In the rows, 128 means zero.
X: rows in 3 groups, each row roughly a mix of its group's directions:
X (98 x 10):
[[139 120 171 153 129 157 132 105 151 150]
 [155 100 166 141 138 162 111 135 145 133]
 [133 108 158 155 115 160 102 116 131 159]
 [131  92 139 143 128 123  97 173 148 131]
 [132 137 170 131 139 166 150 110 113 152]
 [ 92 148 123 150 111  92 145 122 125  97]
 [106 125 164 152 142 130 124 114 170 150]
 [135 105 128 111 130 129 118 169 162  93]
 [163 139 138 106 133 140 159 124 170 114]
 [146 136 176 145 119 157 144 109 149 129]
 [121 168 100 147 118 105 130 164 127 108]
 [168 116 132 143 124 135 106 118 168  98]
 [145 120 146 116 170 132 141  86 110 140]
 [128 121 158 178 112 136  98 136 144 132]
 [179 163 113 134 136 134 145 107 119 133]
 [149 135 152 128 137 125 176 151 139  98]
 [141 147 103  81 152 112 148 117 109 130]
 [ 83 112 112 147 111  94 105 122 117 131]
 [157 168 113 142 104 143 122 110  97 122]
 [148 123  96 127 165 140  93 143 104 120]
 [134 155 142 113 113  77 127 150 121 150]
 [ 79 135 124 125 111  86 145 127 114 125]
 [104 113  99 114 149  94 106 139  98 117]
 [128 143  92 104 141 104 129 147 106  90]
 [ 94 129 120 145 108  98 132 157 145  95]
 [ 96 102 118 138 111  96 114 137 113 165]
 [103 155 127 149 124 141  90 112 110 159]
 [112 150 134 159 104 168 140  96 123 124]
 [109 140 161 155 141 130 132 103 106 166]
 [111 131 139 142 136 128 125  74 102 157]
 [138 164 101 113 147 126 149  96  98 130]
 [149 128 104  84 157 148 144 135 104 127]
 [127 143 104 140 102 115 119 175 143 101]
 [127  81 148  94 123 138 131 117 159 118]
 [116 118 172 146 128 144 126  87 124 154]
 [137 139  69 118 111 106 120 123 120 108]
 [106  95 127 142 107 118  97 168 140 129]
 [171 121 139 113 153 158 127 100 120 147]
 [117 121  81  92 123 104 135 152 121 117]
 [142 153 120 131 152 142 148 150 108  82]
 [132 131 162 158 146 164 111 108 109 147]
 [127 115 116 129 154 115 114 161 166  94]
 [123 103 129 148 116  89 155 140 134  90]
 [148 166 128  91 137 100 131 120 155 141]
 [158 109 166 151 114 158 132 102 136 127]
 [148 154 108 154 105 129 128 122  91  97]
 [148 173 119 116 134 127 166  99 122 122]
 [117 166  94 135 121  88 137 108 122 117]
 [101 119  91  88 113 101 131 135 110 121]
 [ 92 155 122 131 132 104 145  94 103 145]
 [142 134 166 142 146 153 139 101 112 162]
 [148 111 131 108 134 163 124 176 134 110]
 [142 115 176 152 133 163 116 142 143 131]
 [119 105 152 142 164 137 105 103 114 158]
 [132 143 159 166 119 154 161 115 141 113]
 [106 146 101 125  96  84 130 114 115 112]
 [134 116 168 129 115 146 135  90 127 165]
 [127 165 156 149 104 106 135 104 151 147]
 [139 119  98 108 139  97 128 158 107  94]
 [106 143 123 166 137 124 125 163 160 105]
 [131 130 127 172 136 169 117  97 133 112]
 [147 107 139 122 136 155 112 175 147 105]
 [ 88 100 136 145 124 121  99 107 109 154]
 [119 166  90 121 144 114 144 135  95 115]
 [134 135 104 117 169 135 104 157 102 107]
 [150 162  92 101 142 132 151 134 117 105]
 [120 158 138 144 123 127 167  96  94 130]
 [137  93 116  95 122 139 122 169 145 109]
 [139 138 147 164 156 174 119 117 138 124]
 [123 165  93 111 168 119 139 136 114 133]
 [163 122 123 102 122 159 106 144 157 151]
 [144 119 121 160 144 144 107 158 152  93]
 [ 80 140 140 122 125 110 108 126 134 169]
 [102 132 149 179 111 124 106 117 123 147]
 [133  94 121 128 131 136  78 158 148 130]
 [127 114 170 141 111 147 143 115 154 163]
 [148 137 103 152 157 128  94 134 108  98]
 [115 104  96  90 144  98 124 146 136 111]
 [108  95  97 115 141  89 102 138 129 119]
 [160 119 157 109 147 137 154 102 159 125]
 [106 136 156 160 110 141 124  98 148 158]
 [126  75 146 139 133 118  99 132 143 104]
 [141 100 164 130 116 162 141 139 128 163]
 [160 103 127  82 145 129 154 139 138 139]
 [111  96 144 155  98 127  99 149 152 121]
 [141 123 163 160  99 162 128 117 142 145]
 [165 119 166 155 127 143 155 129 149 120]
 [122  85 116  99 132 114 122 171 132 139]
 [134 118  94 118 141 106 100 155  93 111]
 [133 180 105 149 127 140 155 144 124 111]
 [150 174 114 114 125 146 107 127  95 143]
 [115 100 150 125 128 146 115 113 155 175]
 [108 157  89 143 149 118 116 160 113 114]
 [118 114 134 164  92 124 124 121  91 102]
 [ 88 137 142 155 106 111 150 102 150 120]
 [ 93 154 100 150 107 115 123 160 116 120]
 [145 160 129 106 110 128 176 105 120 128]
 [132 154 113 137 119  96 135 150  93  93]]
one row of each group, then the others: which group is each in?
[150 115 118 135 137 135 114 161 166  90]
L
[123 116 165 157 115 134 166 117 157 120]
C
[138 151 106 105 127 117 154 172 139 103]
K

[114  95  93 141 151 120  92 123 127 107]
C
[158 129 149 157 166 142 107 156 122 121]
C
[112  98 109 128 150 123  83 154 125 109]
K
[124 145 173 160 133 147 135 106 117 154]
K
[ 83 119 124 146 100  92 138 112 137 120]
C
[138 133 100  81 156 135 150 123 102 127]
K
[125 159  90 135  99 102 134 156 131 109]
K
[126 135 135 129 160 128 134 147 187 123]
L
[123 162 138 160 128 130 134  94 101 157]
K
